Each pair is two rows. How far apart are they, by a hidden measure? 0 means very close, and 30 very far. Two or three weighted sums of its numbers give each row a place; it is the straight-line distance between the places.
[-102  -30   -6  -31   16   90   31 -107   20  -63]
[  0  30 -10  44  17  24  43  18 -24  28] 12
[ 12   2 -27  43   4  20  25  27 -42  47]
[ 42  24   8  22 -27 -25 -82  13  -1 -15] 10
[-86 -44   4 -26  19  60  36 -97  20 -45]
[ 62 -12  34  18 -18 -70 -17  47  -9  55] 22
[ 55  -7  36  22 -12 -64 -10  48  -1  52]
[-32 -62  -5 -46 -16  28   4 -26 -16  14] 15
[ 16 -37  41 -24 -29 -47 -43  -7  17   5]
[ 15  21  15 -24  10 -49 -24   8  41 -40] 18
[ 44  16  35  13  -9 -58 -25  32  13   9]
[ 22 -32  41 -20 -28 -42 -51  -3  13  11] 4
[ 18  26 -14  70   4  23   0  18 -37  30]
[  4  76   2  23  11  -5 -19  -4  27 -65] 9
[ 27  25  18  22 -15 -31 -67   6  11 -23]
[ 38  27  11  21 -25 -26 -77  20  -1 -19] 6
[-55 -66   5 -69  12  17  50 -49  26 -10]
[ 24  18  16  -9   6 -52 -29  10  34 -29] 5
[-59 -60  -7 -84  16  20  45 -44  30 -24]
[-53 -54   0 -53  -5  41  24 -50   1  -4] 20
[ 14   0 -13  44  19   1  36  30 -30  50]
[ 17  21 -19  42 -10  31 -17  24 -42  29] 9
[ 36  16   4   8 -25 -36 -78  16   2  -8]
[ 18  31 -19  32  15   8  53  43 -26  40] 10
[ 30  15  16   0  -6 -46 -53  11  24 -21]
[ 15  26 -54 -23   7  21  53  69 -41  34] 13
[ 39  30   7  20 -20 -29 -75  19   1 -18]
[ 25  28 -10  65  -4  10  -7  28 -36  32] 10
[ 12  -3 -34  36 -18  43 -36  18 -53  35]
[  6  34 -42  -9  -3  41  40  52 -40  24] 9
[ 14  21  53 -20   5 -64 -11 -10  56 -41]
[ 22  24 -12  68   2  17  -2  27 -44  36] 7
[ 62  -1  37  26 -12 -75 -21  51   0  47]
[-16  37 -33  84  37  49  24 -14 -22   4] 29
[  4  77   5   3   7  -3 -14   4  26 -67]
[ 21  14   8 -18   0 -42 -28   9  35 -29] 19
[-80 -49   0 -44  11  62  34 -85  18 -40]
[ 19  21 -13  64  -8  20 -13  22 -40  33] 8
[ 34  19  24  15 -10 -45 -42  12  20 -14]
[  2  81   8  24  18  -4 -14  -2  33 -70] 14
[ 15 -16  33   1  -5 -37  14   9   8  19]
[-72 -67   4 -56  15  40  59 -71  22 -20] 16
[ 41  10  32  13 -10 -54 -26  25  13   4]
[-60 -63   2 -64  15  16  47 -58  23 -12] 16
[ -9  55  20 -10  32 -24  23 -21  61 -74]
[-50 -71   8 -79  18   2  57 -41  24  -2] 6
[ -7  31 -26   7 -17  46  -4   1 -31 -11]
[ 66  -4  33  27 -14 -77 -24  54  -3  53] 16
[ 67  -9  39  24 -21 -75 -23  58  -4  51]
[ 60  -9  33  14 -23 -72 -18  54  -7  54] 6
[-81 -67   2 -43  17  50  48 -85  22 -22]
[ 62  -8  31  15 -18 -73 -23  56  -6  54] 18
[ 27 -10  21  17 -31 -26 -83   2  -4  -1]
[ 18 -14  -7  48  15  -4  32  28 -24  63] 14
[ 68  -8  34  19 -21 -73 -20  55 -11  54]
[ 63  -1  39  16 -18 -75 -25  52   3  49] 3
[-24 -41 -14 -46 -22  24  -9 -22 -13   1]
[-68 -57   0 -56  26  32  45 -71  33 -32] 9
[ 53   9  28  18 -13 -62 -25  39   2  29]
[ -3   6 -14  29  21  17  64  16 -14  38] 14
[-87 -55   2 -44  20  60  42 -85  27 -34]
[-88 -42   1 -27  18  67  35 -95  29 -49] 3
[ 48  10  29  15 -15 -56 -29  30   7  13]
[-11  57 -10  -5  -9  39  -4  -1  -7 -47] 18
[ -93  -29   -5  -25   22   72   26 -105   29  -65]
[ 38   1   1 -14 -12 -41 -39  25  10   4] 17
[ 23  13 -54  -6  13   9  34  64 -32  43]
[  4  81   1   8   9  -1 -18   2  30 -67] 20
[ 10  15 -25 -14  12  10  79  57 -27  40]
[-76 -53  -3 -53  19  48  46 -85  24 -30] 15
[-63 -61   4 -60  18  22  47 -64  25 -23]
[ 29  26 -29 -17  11  -5  70  73 -27  47] 4
[-12  60 -11  -6  -6  36  -5  -6   2 -57]
[-53 -61  -1 -69  26   7  41 -50  39 -19] 20
[ 14 -49  30 -15 -50 -24 -73 -14  -8  10]
[-13   6 -45  41 -11  69  -5   2 -57  23] 21
[ 33 -19  25   6 -37 -32 -77   5  -7  11]
[-30 -51 -12 -46 -19  27  -5 -22 -15  10] 14
[ 37   8   3 -15  -3 -50 -31  25  23  -9]
[ 18  -4 -16  47  13   2  33  26 -29  53] 15
[ 32  -6  33   6 -28 -42 -64  10   6  -3]
[ 16   7 -14  48  14   7  29  27 -24  46] 18
[  4  75   6  15  14   1 -16   2  26 -67]
[ 11  15 -44  36  -1  44  -8  23 -51  34] 11
[ 65  -5  36  21 -23 -74 -21  58  -5  56]
[-58 -67  -1 -95   8  26  52 -45  22 -13] 20
[-78 -47   1 -32  13  54  31 -83  17 -35]
[-59 -69   6 -94  10  15  50 -45  28 -16] 11
[ -94  -26   -9  -23   21   77   25 -109   25  -73]
[ 25  27 -13  60  -6  13 -12  26 -39  36] 15
[  5  76  -1  13   7  -3 -20   1  22 -67]
[ 34   8  34   5 -15 -55 -33  14  22  -7] 16
[ 33  20  10  12 -11 -36 -65  12  20 -23]
[ 20 -26  23   5 -41 -21 -83  -5 -14   7] 17
[ -6  37 -17  15 -15  44  -6   7 -30  -5]
[  5  73   4   6   8  -2 -13   0  26 -69] 9
[ 21 -16  32   1 -32 -29 -61  -7   3  -3]
[  6   0 -32  50  17  27  16  18 -33  42] 23
[ 37  18  -7  13 -31 -16 -88  16 -10 -13]
[ 38  12  33  12 -13 -52 -26  23  18   3] 10
[ 24 -32  24   1 -42 -26 -81  -3  -5   9]
[-71 -48   6 -44   3  54  27 -73  13 -34] 15
[-58 -63   2 -62  15  19  51 -56  29 -10]
[ 11  84  15  24  24 -23  -5  -1  52 -77] 4
[ 33  17  16   2 -11 -45 -60  11  19 -27]
[-63  -3 -14 -50   5  52  49 -40  14 -43] 14
[ 22 -32  21   5 -45 -17 -87  -6 -14   6]
[ -95  -25   -4  -28   18   80   27 -106   29  -67] 23
[ 30  21  20   5  -8 -42 -53   8  20 -24]
[ 24 -33  46 -17 -29 -53 -46   3  13   2] 14
[ 19 -45  55 -38 -24 -75  -9   2  27  12]
[  0  58  13  17  25 -15   0 -11  37 -53] 23
[-100  -35   -5  -38   11   89   30 -104   12  -54]
[-55 -65  -1 -91   4  18  48 -44  21 -21] 21
[-85 -44   2 -42  11  62  37 -88  18 -41]
[ 20  -6 -11  44  13   0  34  30 -28  55] 12
[ 15  23 -16  56  15  15  23  28 -33  38]
[ 22  26 -12  65   7  13   7  24 -34  35] 4
[ 19  11  10 -15   0 -40 -35   9  28 -27]
[  9 -18  35  -3  -3 -31  15   3  10  20] 21
[ 28  24  16 -19  11 -57 -15  22  40 -22]
[ 38  14   4   5 -19 -40 -73  20   8 -12] 4
[-86 -44  -2 -37  22  59  39 -97  24 -41]
[  9  -5 -32  45  19  21  25  20 -31  48] 13
[  6  64   0 -14  -5   1 -15   8  20 -62]
[ 17  -1 -11  47  14   6  31  25 -28  58] 19
[ 36  10  31   8 -18 -48 -47  17  17  -2]
[ 12  -5 -46  40  21  21  26  26 -37  52] 26
[ 31  21  22  21 -14 -31 -73   4  11 -23]
[-14   4 -34  23 -15  58 -14 -10 -46   8] 8
[  4  75   4  23  16 -13 -15  -3  34 -70]
[-64 -46  -1 -54  -7  50  26 -60   3 -22] 10
[ 12  18 -15  56  16  12  26  22 -26  36]
[ 15 -51  27 -11 -40 -23 -73 -17  -2  10] 21
[-54 -60 -11 -77  26  15  43 -50  36 -20]
[ 26  16  17  -6  -9 -45 -50   8  23 -28] 15
[ 38  15  -2  14 -23 -25 -81  17  -1 -15]
[ 27  42 -17  11   7  -2  50  63 -25  39] 17
[ 19  22 -14  48 -12  21 -16  27 -43  26]
[ 26 -28  20   5 -43 -24 -79   0  -9   9] 15
[-77 -40  -2 -52   2  62  31 -76   5 -38]
[ 33  18  12  12 -22 -35 -69  14  12 -18] 19
[-79 -68  11 -44  19  44  54 -79  22 -21]
[-21 -44 -12   7 -30  48  -9 -20 -46  40] 10
[-84 -42   3 -27  17  56  35 -95  27 -40]
[ -8  59  -2 -15 -10  26  -6   5   5 -46] 18
[ 36   1  36  13 -11 -45 -17  22   5  17]
[ 20 -36  33 -13 -35 -43 -67 -13   8   0] 8
[-36   4 -29  -7 -14  71  -9 -26 -27 -25]
[ 15   5 -49  16  -4  29  11  35 -50  40] 15
[ 25  22  14 -13   1 -48 -34  10  30 -25]
[  1 -20  35 -12  -4 -24  21  -7  15  13] 15
[  8   6 -15  55  15  17  26  18 -33  39]
[-56 -71   1 -95   6  12  51 -47  22 -12] 11
[ 61  -5  32  24 -16 -77 -22  56   1  44]
[ -4 -27  39 -15   0 -33  32 -14  16  15] 20
[-86 -62   0 -44  19  52  46 -87  26 -30]
[ 24  10 -56  -3   6  15  31  60 -42  45] 10
[ 27  17  24  15 -19 -34 -62   3  19 -16]
[-87 -40   2 -26  19  58  33 -95  24 -46] 15
[ 13   0 -12  44  14   5  33  28 -30  57]
[-30 -64  -8 -41 -14  30  -3 -28 -15  16] 16
[  5  74   2  26  15  -6 -13  -5  35 -62]
[ 15  19 -22  35  -3  21  26  37 -44  41] 9
[  2  33 -35  -1   0  28  42  38 -36  18]
[ 24  18 -42 -28   3   5  53  68 -34  41] 9
[-17  55  22  -5  34 -28  29 -19  64 -79]
[ 42  18  26  12 -12 -61 -22  33  17   7] 15
[-45 -68   3 -80  10   3  48 -38  31  -5]
[ 26  23  -8  61  -4  12  -4  32 -36  33] 16
[  5 -10 -34  41  19  20  29  19 -34  49]
[-62 -59   0 -58  25  21  44 -64  35 -23] 7
[ 37  25  11  15 -19 -37 -70  18   8 -21]
[ 34  25  28  10  -4 -52 -27  20  20 -12] 9
[  1  77   0   3   5  -3 -14   6  23 -67]
[ 60 -13  31  17 -23 -73 -21  54   2  54] 22
[ 64  -2  32  25 -15 -74 -20  53   1  47]
[ 32  17  -3  12 -26 -15 -89  17 -11 -11] 14
[ -4  57  13  11  23 -17  11 -13  48 -62]
[ 62  -1  32  19 -25 -72 -22  58 -14  48] 21
[-58 -54  -4 -44  -2  44  24 -55  -4  -3]
[ 63 -10  30   8 -19 -75 -13  59  -5  52] 18
[  7  -8 -33  59  22  27  24  12 -33  52]
[-80 -62   0 -52  21  45  48 -76  25 -26] 15
[ 13  21 -22  27  -1  24  28  35 -37  31]
[ 24  18  10 -17   2 -44 -28  14  30 -22] 8
[-16  16 -55   7  -5  72  19  12 -52   8]
[ 15   3 -12  49  17   6  29  21 -31  54] 22
[ 34  -5  21  16 -33 -36 -74   7   1   4]
[  9   2 -23  58  25  18  26  11 -31  52] 25
[ -3  60  -6 -13  -8  19  -6   8   8 -52]
[  2  20  -9  48  18  28  44  17 -28  26] 14
[-58 -67   3 -62  13  21  54 -53  20  -5]
[ 14  26 -43  -9   0  24  45  54 -38  28] 5
[ 10   3  -1  68  27   2  41  17 -22  50]
[ 24  30 -14  64   0  12  -6  27 -38  34] 4
[  3  72   2   8  13  -3 -17   1  31 -72]
[ 23  11  16  -4  -5 -43 -39   9  34 -26] 15
[-52 -63   2 -84  10  21  50 -40  26 -10]
[ -94  -26    0   -1   20   80   26 -108   24  -53] 17
[ 12  20 -19  39 -13  30 -13  25 -46  25]
[ 62  -2  36  26 -19 -75 -29  53 -11  54] 15
[-56  -8 -12 -28  -3  66  14 -53  -9 -38]
[ 20 -12  -7  41  15 -10  44  34 -30  68] 15
[ 36  20  28  14 -13 -53 -30  29  16  -4]
[ 31  10  23  16 -21 -40 -60   6  18 -17] 5
